Each row has a name. Each question is about the rows just above it.

Geba: 98	138	92	98	98	98
Laga: 48	113	48	186	48	83
lega: 106	123	123	123	123	123
pegol: 90	90	145	90	145	111
Which value appears more than once in Laga? : 48
The value that lega holds more than once: : 123
Repeated in Geba: : 98
Where do 90	90	145	90	145	111 appear? : pegol
Whose row is 106	123	123	123	123	123? : lega

lega: 130	130	39	152	44	99	15	131	41	90	152	152	130	101	138	130
ligub: 97	126	58	98	33	114	43	95	83	97	114	114	123	99	97	97
kef: 130	100	39	117	44	99	15	62	41	90	101	97	103	101	138	97
dosen: 152	116	142	44	44	104	139	94	95	102	127	62	95	100	44	100
lub: 100	98	89	111	93	100	55	129	55	89	89	108	98	101	103	99
The row with 100	98	89	111	93	100	55	129	55	89	89	108	98	101	103	99 is : lub
The row with 130	130	39	152	44	99	15	131	41	90	152	152	130	101	138	130 is : lega
Where do 152	116	142	44	44	104	139	94	95	102	127	62	95	100	44	100 appear? : dosen
The row with 97	126	58	98	33	114	43	95	83	97	114	114	123	99	97	97 is : ligub

Laga: 47	92	84	70	61	56	51	70	60	107	152	76	78	118	87	85	125	76	100	58	64	73	50	85	109	57	71	46	145
mibip: 39	26	12	25	19	59	47	89	34	18	78	16	148	135	16	14	19	145	22	19	139	14	32	64	30	144	37	26	86
ligub: 34	91	72	70	57	38	35	53	63	100	134	76	77	115	81	83	109	73	97	51	58	66	52	93	107	55	75	38	127
Which value appears more than once in ligub? : 38
34	91	72	70	57	38	35	53	63	100	134	76	77	115	81	83	109	73	97	51	58	66	52	93	107	55	75	38	127 is in which row? : ligub

Laga: 153	110	112	61	54	153	92
pasa: 93	110	112	119	54	119	119
bama: 118	118	112	61	54	118	118
mibip: 93	101	112	153	54	153	153
Geba: 89	108	111	63	51	156	125
dosen: 82	94	103	55	44	163	121
Repeated in bama: : 118
Which value appears more than once in Laga? : 153
Repeated in pasa: : 119
The value that mibip holds more than once: : 153
118	118	112	61	54	118	118 is in which row? : bama
Whose row is 93	101	112	153	54	153	153? : mibip

lub: 148	8	67	37	123	168	139	44	49
pegol: 11	51	94	183	69	23	92	118	28
bama: 28	119	74	137	187	187	94	25	85
dosen: 92	75	64	172	130	109	96	129	91
ligub: 128	21	82	104	85	21	170	19	182
Geba: 56	122	48	147	55	100	87	100	104
mibip: 181	83	45	86	115	115	182	39	115
pasa: 167	65	39	191	149	43	150	99	84
Laga: 37	108	37	13	17	37	119	144	21
Which value appears more than once in mibip? : 115
Repeated in Geba: : 100
Repeated in bama: : 187
Which value appears more than once in ligub? : 21
The value that Laga holds more than once: : 37

lub: 107	86	114	113	129	69	65	128	47	105	95	117	95	102	91	72	82	103	77	61	104	81	110	92	104	106	110	112	95	98	70	122	88	68	145	69	127	113	60	149	87	95	124	62	146	104	113	98	79	89	102	109	69	85	116	122	103
kef: 93	115	92	121	115	105	100	103	93	120	125	56	67	93	113	119	110	105	88	89	113	152	92	83	112	88	94	90	98	111	90	107	86	96	102	70	128	135	76	135	81	101	85	155	74	142	139	48	113	62	113	122	79	68	158	81	128
pasa: 62	129	69	108	93	89	151	103	95	110	111	106	112	114	112	81	80	59	97	151	73	137	76	114	112	70	86	130	141	158	126	77	143	149	64	134	65	76	137	63	146	143	175	31	179	9	23	164	150	122	57	70	80	86	108	72	151
bama: 122	37	149	140	143	71	99	69	151	104	129	83	91	79	118	105	105	102	94	75	97	83	106	100	107	75	94	90	102	118	152	52	122	99	117	86	145	115	111	89	125	104	125	87	120	79	77	115	128	120	65	77	108	123	63	156	50
ligub: 132	96	132	149	118	78	109	87	131	154	145	63	11	44	132	83	89	94	89	89	84	116	97	102	87	110	86	130	152	161	132	89	75	34	152	79	112	120	91	118	90	81	101	86	132	94	100	62	81	65	137	146	65	73	157	57	151
Whose row is 132	96	132	149	118	78	109	87	131	154	145	63	11	44	132	83	89	94	89	89	84	116	97	102	87	110	86	130	152	161	132	89	75	34	152	79	112	120	91	118	90	81	101	86	132	94	100	62	81	65	137	146	65	73	157	57	151? : ligub
Which row holds 93	115	92	121	115	105	100	103	93	120	125	56	67	93	113	119	110	105	88	89	113	152	92	83	112	88	94	90	98	111	90	107	86	96	102	70	128	135	76	135	81	101	85	155	74	142	139	48	113	62	113	122	79	68	158	81	128? : kef

kef: 114	60	110	102	55	102	65	150	73	102	92	83
bama: 114	99	99	99	82	99	121	77	116	91	116	75
pasa: 51	175	94	13	186	168	126	13	126	126	132	176
vup: 119	83	110	122	69	80	67	124	81	91	89	62
lega: 67	105	118	102	176	142	67	67	127	90	43	67
Repeated in kef: : 102
Where do 114	60	110	102	55	102	65	150	73	102	92	83 appear? : kef
Which value appears more than once in lega? : 67
Whose row is 51	175	94	13	186	168	126	13	126	126	132	176? : pasa
Whose row is 119	83	110	122	69	80	67	124	81	91	89	62? : vup

pegol: 23	79	9	161	110	79
Geba: 139	101	24	7	58	50
vup: 123	43	200	116	119	43
lega: 186	15	158	186	78	15
The value that pegol holds more than once: : 79
Repeated in vup: : 43
Which row holds 139	101	24	7	58	50? : Geba
Whose row is 23	79	9	161	110	79? : pegol

pegol: 54	128	171	54	129	187	54	133
Laga: 86	120	167	121	114	114	50	114
Geba: 99	86	104	77	128	31	139	84
lub: 50	117	50	115	105	185	50	124
lega: 139	107	26	78	65	27	153	96
dosen: 77	92	30	77	70	77	157	77
ligub: 104	77	54	70	124	24	163	95
kef: 143	126	33	91	59	42	111	79
Which value appears more than once in dosen? : 77
Which value appears more than once in pegol? : 54
Which value appears more than once in lub? : 50
Which value appears more than once in Laga? : 114

